Look-ups in named tables: a row name and a column name give one cell, copied from the table.

fazavuf:
         fasazu    fuza
lasa     91.486  10.439
tuf      68.969  43.512
fof      48.486  80.035
donab    80.474  34.690
pumogu   44.263  38.585
zurego   73.853  81.777
vafid    72.574  67.824
ded      90.734  55.476
rora     80.975  57.889
fefurem  79.154  77.643
tatag    81.526  83.184
fav      97.874  58.482

What is the fasazu of vafid in fazavuf?
72.574
What is the fuza of vafid in fazavuf?
67.824
What is the fuza of fav in fazavuf?
58.482
What is the fuza of lasa in fazavuf?
10.439
What is the fuza of pumogu in fazavuf?
38.585
What is the fuza of rora in fazavuf?
57.889
What is the fasazu of fefurem in fazavuf?
79.154
Row with the largest fuza: tatag

feg:
fields: fopu, poti, lasubug, debov, reb, kiganav
baf: [1.407, 6.926, 6.677, 2.656, 8.105, 5.474]
gakir: [3.478, 5.893, 5.174, 3.102, 4.841, 4.891]
das: [7.091, 4.420, 7.316, 7.642, 6.375, 5.825]
nelodi: [1.852, 1.787, 6.798, 4.928, 3.986, 5.997]

gakir, kiganav -> 4.891
das, poti -> 4.420
baf, reb -> 8.105
das, kiganav -> 5.825
gakir, poti -> 5.893
gakir, reb -> 4.841
nelodi, reb -> 3.986
gakir, fopu -> 3.478
nelodi, fopu -> 1.852
nelodi, kiganav -> 5.997
baf, kiganav -> 5.474
das, reb -> 6.375
Row with the largest reb: baf

mor
columns: funam, fubi, vere, ritu, domula, pebol, fom, fuze, kefas, lubazi
mizek: [113, 221, 126, 211, 94, 208, 115, 103, 126, 105]
mev: [79, 43, 107, 144, 154, 54, 69, 150, 118, 56]
patuna: [142, 199, 91, 144, 93, 180, 149, 109, 80, 127]
rig: [95, 175, 143, 86, 158, 196, 102, 113, 172, 108]
buz: [95, 90, 171, 97, 156, 100, 65, 109, 167, 191]
selebed: [146, 77, 170, 14, 142, 77, 133, 151, 119, 177]
zenezi: [109, 37, 159, 74, 128, 42, 107, 159, 52, 117]

buz, kefas -> 167
zenezi, fuze -> 159
mizek, lubazi -> 105
mizek, funam -> 113
rig, pebol -> 196
zenezi, lubazi -> 117
patuna, lubazi -> 127
rig, fom -> 102

duzuv =
	zol	nog	tidesim	fisoz	zib
tinu	26058	-59137	-36250	-64344	44833
pul	-49287	-42206	-19572	76815	-51165
zun	-59366	-38397	-58384	57355	-30226
filevis	-59272	-41465	-48866	68487	-42435
navo	-57107	-20524	-92131	24233	-8017
pelipo	-59519	-43903	-39487	70592	-47940
pata	-57280	-26741	-82267	33935	-7471
nivevo	-9502	-42306	-29612	38601	-16340
zab	-58352	-41384	-46645	64442	-41478
rak	-56990	-35378	-64610	50017	-26154
femiso	-53957	-42513	-25105	79026	-53587
lig	-32008	-37635	-71634	785	-40286
bufova	-58899	-38952	-55742	58573	-33023

fisoz of femiso = 79026
fisoz of zab = 64442
fisoz of zun = 57355
tidesim of tinu = -36250
fisoz of bufova = 58573
zib of femiso = -53587
zib of tinu = 44833
nog of zun = -38397
zol of zun = -59366
fisoz of nivevo = 38601
tidesim of nivevo = -29612
tidesim of pul = -19572
zib of pul = -51165
fisoz of tinu = -64344
nog of filevis = -41465
tidesim of zun = -58384

nik.tsv
	larem	kazuka
fop	90151	84763
nevul	18894	17055
vuger	86331	87592
gubikef	18955	18383
lil	40947	84824
benim	12286	14538

kazuka of fop is 84763
kazuka of lil is 84824
kazuka of benim is 14538
kazuka of gubikef is 18383
kazuka of vuger is 87592
larem of gubikef is 18955
larem of vuger is 86331
larem of benim is 12286
larem of nevul is 18894
larem of fop is 90151
kazuka of nevul is 17055
larem of lil is 40947

sim =
,runug,luzez,maka,bofalos,mol,binesov,fil,vibapu,rezurop
vip,111,178,163,77,154,190,57,95,135
kuv,85,229,216,129,79,174,77,94,116
nal,197,216,58,114,122,109,133,95,100
buzo,148,115,188,126,188,184,159,171,203
fofogan,127,102,91,97,174,131,162,123,147

nal, runug => 197
kuv, fil => 77
kuv, maka => 216
nal, mol => 122
buzo, binesov => 184
kuv, vibapu => 94
kuv, rezurop => 116
vip, runug => 111
nal, bofalos => 114
vip, binesov => 190
kuv, bofalos => 129
buzo, vibapu => 171
nal, maka => 58
fofogan, vibapu => 123
vip, fil => 57
Row with the largest vibapu: buzo

Table doga
columns: fus, buf, pef, gemo, tekamu
foposim: [96, 188, 152, 6, 145]
fege: [152, 129, 137, 245, 152]
ruged: [163, 175, 138, 194, 149]
fibelid: [187, 63, 119, 229, 85]
zer: [126, 108, 175, 161, 179]
dok: [162, 160, 147, 104, 141]
bifol: [81, 178, 140, 48, 148]
vavufo: [212, 69, 94, 237, 126]
vori: [114, 110, 138, 234, 76]
gasope: [126, 130, 67, 212, 141]
dati: [109, 157, 162, 158, 176]
mibuvi: [204, 133, 182, 164, 138]
sutopod: [169, 126, 25, 187, 155]
riravis: [92, 189, 195, 66, 114]

What is the pef of bifol in doga? 140
What is the gemo of gasope in doga? 212
What is the pef of vori in doga? 138
What is the gemo of bifol in doga? 48
What is the buf of ruged in doga? 175
What is the tekamu of sutopod in doga? 155
What is the gemo of vori in doga? 234
What is the tekamu of riravis in doga? 114
What is the fus of dati in doga? 109
What is the buf of foposim in doga? 188
What is the buf of sutopod in doga? 126
What is the gemo of fege in doga? 245
What is the pef of gasope in doga? 67
What is the fus of ruged in doga? 163
What is the fus of gasope in doga? 126
What is the buf of fibelid in doga? 63
What is the pef of riravis in doga? 195
What is the gemo of sutopod in doga? 187
What is the fus of fibelid in doga? 187
What is the tekamu of vori in doga? 76
Row with the largest fus: vavufo

